Here are some points:
[-0.171  0.216  0.105  0.028 -1.258 -0.112 -1.415 -0.442 -0.332  0.116 -0.452 -0.042 -1.201 -0.665
 -0.529  0.181]
[-0.728  1.222 -0.649  0.946 -0.242 -1.052 -1.652 -0.226 -1.104  2.482 -0.445  0.389 -1.371  2.638
 -0.591 -0.657]
[-0.481  1.263 -0.081  0.858 -0.876 -0.459 -1.394  0.363 -0.786  1.066 -0.251  0.206 -1.322  0.312
 -0.417 -0.564]
[-0.387  0.546 -0.250  2.322 -0.029  1.090 -1.013  0.546 -1.088 -0.021 -0.862  0.370  0.000  0.035
 -0.144 -1.059]
[-0.064 -0.171  0.367 -1.028  0.317 -0.245  2.452  0.155  0.114 -0.028  1.958 -0.028  0.921 -1.088
  0.118 -0.598]
[-0.096 -0.062  0.125 -0.872  1.179 -0.179  2.042  0.404  0.035 -0.058  1.543  0.079  0.951 -1.199
  0.097 -0.538]
[-0.192  0.085 -0.102 -0.988  1.637  0.043  1.451  0.918 -0.398 -0.065  0.389  0.265  0.916 -1.403
  0.304 -0.892]
[-0.282  0.000 -0.032 -0.995  1.923 -0.030  1.496  1.301  0.317 -0.480  0.625  0.350  1.448 -1.598
 -0.230 -0.500]
[-0.494 -0.485 -0.374 -0.115 -0.272 -1.345  1.367 -0.770 -1.077  1.012 -0.699 -0.199 -1.088  0.454
  0.290  1.588]
[-0.212 -0.405 -0.118 -0.389 -0.351 -1.376  0.291 -0.744 -1.103  0.100 -0.634 -0.310 -0.930  0.048
 -0.072  2.459]
[-0.380 -0.434 -0.297 -0.302 -0.195 -1.352  0.826 -0.743 -1.096  0.596 -0.771 -0.195 -0.995 -0.006
  0.188  1.475]
Then 10 other points, each followed by its number:
[-0.371 -0.422 -0.147 -0.567  0.042 -1.250  0.880 -0.714 -0.984  0.339 -0.742 -0.103 -0.745 -0.427
 -0.072  0.752] 0
[ 0.073  0.039  0.674  2.552  1.670  0.495 -0.197  1.195 -0.379 -0.145 -0.232  0.142 -0.240 -0.686
 -0.340 -1.335] 1
[ 0.098  0.122  0.565  2.758  1.978  0.596 -0.230  1.131 -0.146 -0.209 -0.382  0.086 -0.239 -0.746
 -0.325 -1.363] 2
[ 0.186  0.250  0.414  2.138  2.105  0.487 -0.127  0.654  0.226 -0.203 -0.315 -0.031 -0.393 -0.754
 -0.371 -1.282] 3
[-0.375  0.657 -0.584  1.435  0.748  1.523 -1.063  1.211 -1.394 -0.537 -0.739  0.380  1.563 -0.622
  0.821 -1.601] 4
[-0.331  0.509 -0.470  1.272  0.912  1.069 -0.858  1.072 -1.336 -0.304 -0.642  0.349  1.164 -0.852
  0.745 -1.584] 5
[-0.164  0.210 -0.005  0.632  0.525  0.433 -0.207  0.347 -0.922  0.157  0.015  0.151  0.476 -0.949
  0.230 -1.355] 6
[-0.208  0.243 -0.111  0.105 -0.197 -0.251 -0.693  0.105 -0.927 -0.372  0.202 -0.007  1.265 -1.336
  0.092 -1.078] 7
[ 0.082  0.191  0.567  1.267 -0.186 -1.325  4.142  0.219  0.221  3.988  2.666 -0.113 -0.018  3.854
  1.019 -1.076] 8
[ 0.560 -0.158  0.139 -0.346 -0.351 -1.557  1.861 -0.019  0.283  3.365  0.459 -0.105  0.089  6.446
  2.762 -1.043] 9
Which two of these numbered points are nearest to each point below by angle, seen from the average point of the first points? Their numbers follow each, nearest first.
[-0.096 -0.264  0.155 -0.747  0.082 -0.076  0.502  0.474  0.225 -0.643  0.291  0.238  0.263 -1.023
 -0.405  0.028] > 7 6
[-0.083 -0.161  0.077  0.064 -0.767 -1.581 -0.512 -0.666 -1.297 -0.353 -0.461 -0.423 -0.758  0.652
 -0.232  4.047] > 0 9
[-0.326 -0.392 -0.149 -0.276 -0.300 -1.440 -0.154 -0.913 -1.156 -0.126 -0.736 -0.237 -0.633  0.866
 -0.508  2.927] > 0 9
[-0.702  0.461 -0.376  0.873 -0.882 -1.172 -1.662 -0.754 -0.868  1.546 -0.868  0.192 -1.432  1.597
 -0.677 -0.119] > 9 8
[ 0.148  0.024  0.003  1.161 -0.810  2.351 -1.039 -0.312 -0.428 -0.736 -0.638  0.014 -0.625  0.885
 -0.719  0.903] > 4 5
Now 10 new points, numbered from 0 again:
[ 2.033 -0.796  0.081 -1.410 -1.687  2.918  0.242  0.120 -1.390 -0.070 -1.171  0.041 -1.158 -1.482
  1.190 -0.735] 0
[ 2.033 -0.784 -0.041 -1.444 -1.710  1.712 -0.248  0.030 -1.489 -0.085 -1.264  0.168 -0.790 -1.211
  1.495 -0.868] 1
[ 0.389  0.056 -1.053  0.639 -1.316 -1.456 -0.473 -0.498 -1.138  3.403  1.727 -0.285 -0.818  7.912
  3.087 -0.707] 2
[ 0.506 -0.045 -0.990  0.344 -1.105 -0.898 -0.239 -0.418 -0.866  3.143  1.565 -0.255 -1.059  3.693
  3.087 -0.778] 3
[ 0.046 -0.269 -0.306 -0.951 -1.460  2.853  2.607  0.180  0.119  1.188  2.335 -0.621 -1.598 -1.354
  2.014 -0.711] 4
[ 0.023 -0.302 -0.251 -0.767 -1.376  2.335  2.622  0.048  0.231  1.104  2.369 -0.609 -1.479 -1.228
  1.918 -0.516] 5
[-0.182 -0.382  1.179 -1.497 -1.579  1.602  1.725  0.002 -0.157 -0.405  2.251 -0.597 -0.482 -1.682
 -0.690 -0.499] 6
[-0.178 -0.404  0.612 -1.439 -1.521  1.818  0.329  0.006 -0.193 -0.113  2.083 -0.534 -0.666 -1.610
 -0.501 -0.563] 7
[-0.282 -0.381  0.717 -1.519 -1.606  1.534  0.517  0.065 -0.193 -0.203  2.557 -0.595 -0.656 -1.664
 -0.527 -0.535] 8
[-0.116 -0.279  0.454  0.480 -1.007 -1.669 -1.001 -0.858 -0.648  2.511  0.185 -0.214  1.946  0.101
 -0.380 -0.096] 9
Which two of these numbered points are nearest to each point below by angle, seen from the average point of the first points? Their numbers follow each, nearest first.
[-0.812 -0.449 -0.643 -0.779  0.303 -1.620  0.089 -1.006 -1.401  0.573 -0.919 -0.067 -0.809  2.814
 -0.509  1.167] > 2 3
[-0.178 -0.263  0.189 -0.671  1.961 -0.134  1.489  0.614  2.815 -0.437  1.000  0.171  0.208 -1.036
 -0.560 -0.128] > 6 8
[-0.355 -0.118 -0.118 -0.453 -0.091 -1.152 -0.036 -0.638 -0.879  0.046 -0.525 -0.094 -0.877  1.457
 -0.353  1.146] > 2 3
[-0.639 -0.351 -0.447 -0.728  0.219 -1.393 -0.117 -0.875 -1.177  0.426 -0.686 -0.084 -0.655  2.097
 -0.535  1.079] > 2 3
[-0.027  0.450 -0.374  1.729 -0.650  1.753 -1.009 -0.566  1.197 -0.874 -0.936 -0.125 -0.438  0.133
 -0.584  0.814] > 0 1
